In the data rows, the value 128 means zero.
Here is a table of points, one per row:
178 & 100 & 145 & 129 & 115 & 130 & 155 & 179 & 144 & 227 & 023 & 255 & 038 & 121 & 121 & 162 & 144 & 177 & 154 & 133 & 093 & 175 & 140 & 115 \\
110 & 093 & 140 & 125 & 107 & 196 & 051 & 140 & 057 & 164 & 145 & 107 & 113 & 159 & 094 & 112 & 097 & 050 & 139 & 186 & 098 & 172 & 152 & 135 \\
216 & 127 & 146 & 085 & 225 & 151 & 173 & 146 & 075 & 105 & 187 & 166 & 079 & 189 & 077 & 181 & 144 & 057 & 050 & 043 & 054 & 050 & 101 & 158 \\
142 & 114 & 103 & 125 & 101 & 058 & 141 & 089 & 142 & 102 & 132 & 166 & 118 & 185 & 184 & 100 & 134 & 158 & 140 & 148 & 121 & 088 & 146 & 157 \\
149 & 136 & 235 & 107 & 124 & 027 & 150 & 166 & 176 & 100 & 138 & 112 & 072 & 099 & 172 & 072 & 030 & 067 & 100 & 134 & 157 & 135 & 113 & 105 \\
162 & 162 & 137 & 065 & 073 & 080 & 091 & 097 & 126 & 179 & 216 & 070 & 150 & 078 & 139 & 255 & 155 & 182 & 127 & 096 & 070 & 172 & 168 & 102 \\
044 & 216 & 160 & 115 & 174 & 127 & 108 & 096 & 119 & 116 & 140 & 139 & 120 & 113 & 139 & 124 & 116 & 115 & 198 & 131 & 079 & 169 & 127 & 120 \\
202 & 180 & 084 & 166 & 162 & 159 & 102 & 072 & 159 & 182 & 150 & 122 & 123 & 119 & 144 & 120 & 122 & 105 & 149 & 184 & 160 & 177 & 107 & 202 \\
128 & 122 & 081 & 149 & 195 & 126 & 098 & 112 & 171 & 205 & 128 & 052 & 118 & 190 & 065 & 071 & 102 & 096 & 215 & 097 & 070 & 093 & 069 & 103 \\
145 & 060 & 051 & 100 & 225 & 077 & 091 & 183 & 124 & 078 & 143 & 154 & 116 & 000 & 085 & 142 & 122 & 123 & 113 & 166 & 173 & 138 & 125 & 162 \\
100 & 090 & 152 & 175 & 150 & 172 & 135 & 166 & 087 & 166 & 088 & 079 & 166 & 116 & 149 & 109 & 102 & 157 & 074 & 094 & 142 & 082 & 224 & 136 \\
111 & 077 & 101 & 059 & 105 & 101 & 137 & 128 & 130 & 178 & 105 & 159 & 207 & 159 & 133 & 128 & 120 & 043 & 139 & 150 & 110 & 124 & 171 & 103 \\
090 & 174 & 117 & 142 & 111 & 047 & 100 & 054 & 085 & 175 & 117 & 146 & 104 & 126 & 126 & 114 & 115 & 165 & 066 & 141 & 110 & 097 & 113 & 173 \\
168 & 150 & 112 & 133 & 091 & 187 & 063 & 112 & 126 & 120 & 134 & 193 & 141 & 117 & 127 & 176 & 043 & 128 & 141 & 097 & 203 & 082 & 133 & 092 \\
102 & 149 & 135 & 120 & 092 & 146 & 108 & 161 & 089 & 174 & 156 & 131 & 069 & 111 & 145 & 029 & 221 & 171 & 132 & 106 & 145 & 080 & 055 & 059 \\
165 & 118 & 188 & 132 & 143 & 170 & 049 & 098 & 162 & 036 & 133 & 140 & 140 & 068 & 068 & 054 & 205 & 186 & 183 & 108 & 077 & 141 & 186 & 142 \\
092 & 171 & 123 & 092 & 107 & 075 & 103 & 113 & 144 & 065 & 089 & 136 & 124 & 194 & 069 & 104 & 099 & 151 & 170 & 060 & 099 & 158 & 143 & 154 \\
108 & 039 & 125 & 138 & 102 & 144 & 177 & 103 & 099 & 156 & 148 & 052 & 082 & 126 & 142 & 120 & 117 & 150 & 118 & 102 & 125 & 175 & 148 & 102 \\
046 & 074 & 154 & 134 & 174 & 151 & 154 & 097 & 154 & 093 & 163 & 191 & 131 & 178 & 143 & 148 & 151 & 166 & 073 & 137 & 148 & 196 & 129 & 107 \\
117 & 200 & 063 & 083 & 117 & 145 & 178 & 160 & 189 & 138 & 123 & 066 & 097 & 146 & 118 & 141 & 117 & 195 & 076 & 175 & 084 & 095 & 151 & 111 \\
155 & 194 & 069 & 133 & 116 & 121 & 183 & 132 & 133 & 083 & 031 & 086 & 123 & 109 & 096 & 139 & 189 & 079 & 097 & 097 & 179 & 186 & 154 & 080 \\
124 & 133 & 070 & 135 & 097 & 147 & 126 & 110 & 109 & 066 & 087 & 143 & 155 & 078 & 186 & 133 & 058 & 127 & 144 & 069 & 087 & 094 & 059 & 142 \\
135 & 120 & 127 & 094 & 138 & 128 & 120 & 132 & 146 & 111 & 084 & 091 & 054 & 131 & 208 & 166 & 136 & 120 & 179 & 145 & 167 & 119 & 143 & 177 \\
200 & 153 & 141 & 184 & 133 & 152 & 170 & 132 & 136 & 140 & 147 & 171 & 166 & 136 & 155 & 097 & 111 & 181 & 163 & 120 & 130 & 110 & 170 & 120 \\
130 & 063 & 156 & 123 & 080 & 126 & 141 & 176 & 159 & 105 & 154 & 122 & 173 & 097 & 196 & 120 & 145 & 165 & 122 & 098 & 090 & 150 & 158 & 208 \\
169 & 124 & 095 & 118 & 086 & 136 & 132 & 187 & 069 & 039 & 105 & 097 & 106 & 160 & 097 & 109 & 172 & 168 & 095 & 143 & 150 & 151 & 168 & 119 \\
090 & 144 & 081 & 151 & 173 & 125 & 125 & 149 & 161 & 145 & 161 & 157 & 147 & 111 & 131 & 141 & 128 & 147 & 108 & 106 & 159 & 143 & 086 & 047 \\
142 & 115 & 122 & 238 & 136 & 107 & 093 & 126 & 107 & 137 & 226 & 131 & 091 & 141 & 132 & 118 & 099 & 154 & 114 & 097 & 154 & 140 & 163 & 080 \\
123 & 141 & 098 & 139 & 094 & 144 & 136 & 051 & 166 & 147 & 119 & 155 & 152 & 078 & 114 & 105 & 157 & 056 & 079 & 116 & 117 & 107 & 170 & 153 \\
113 & 128 & 161 & 111 & 109 & 142 & 200 & 090 & 085 & 102 & 147 & 120 & 144 & 089 & 043 & 129 & 053 & 186 & 138 & 249 & 123 & 114 & 072 & 098 \\
056 & 117 & 098 & 149 & 110 & 101 & 127 & 207 & 197 & 164 & 174 & 104 & 099 & 120 & 100 & 140 & 167 & 067 & 150 & 166 & 145 & 074 & 127 & 176 \\
140 & 112 & 141 & 118 & 155 & 138 & 081 & 138 & 128 & 125 & 055 & 073 & 128 & 165 & 146 & 118 & 098 & 162 & 078 & 138 & 114 & 156 & 085 & 175 \\
172 & 164 & 160 & 132 & 194 & 094 & 115 & 174 & 097 & 143 & 102 & 087 & 188 & 092 & 180 & 103 & 121 & 123 & 112 & 161 & 104 & 134 & 097 & 097 \\
There is one direction along which these points spread out most. Where along it does each point below lie, from 0 to 99? The average is 50, and the first point in the table lies past the average. One standard deviation of the points above along it is 16.
166 & 066 & 165 & 137 & 076 & 137 & 203 & 035 & 117 & 097 & 099 & 111 & 141 & 106 & 134 & 120 & 133 & 128 & 128 & 098 & 127 & 123 & 071 & 150 \\ 60
148 & 110 & 084 & 100 & 157 & 106 & 109 & 109 & 127 & 164 & 101 & 107 & 163 & 186 & 120 & 150 & 164 & 096 & 225 & 181 & 177 & 085 & 120 & 063 \\ 28
103 & 122 & 158 & 108 & 154 & 223 & 159 & 119 & 162 & 127 & 108 & 090 & 100 & 132 & 122 & 162 & 083 & 112 & 133 & 147 & 158 & 090 & 169 & 072 \\ 45
147 & 130 & 102 & 140 & 047 & 143 & 101 & 159 & 189 & 118 & 165 & 159 & 176 & 160 & 168 & 090 & 156 & 091 & 052 & 128 & 131 & 164 & 067 & 113 \\ 52
093 & 129 & 165 & 208 & 115 & 102 & 187 & 191 & 090 & 126 & 137 & 127 & 132 & 144 & 108 & 174 & 162 & 098 & 184 & 145 & 081 & 161 & 106 & 185 \\ 47
103 & 131 & 109 & 127 & 138 & 151 & 125 & 097 & 070 & 087 & 141 & 156 & 142 & 142 & 213 & 137 & 158 & 076 & 146 & 161 & 118 & 104 & 167 & 129 \\ 53
076 & 116 & 217 & 189 & 114 & 127 & 086 & 108 & 163 & 102 & 080 & 149 & 181 & 137 & 068 & 209 & 177 & 125 & 088 & 164 & 153 & 079 & 064 & 126 \\ 50
087 & 187 & 177 & 042 & 136 & 130 & 164 & 156 & 080 & 161 & 165 & 149 & 179 & 150 & 090 & 098 & 124 & 144 & 158 & 030 & 255 & 166 & 131 & 199 \\ 53
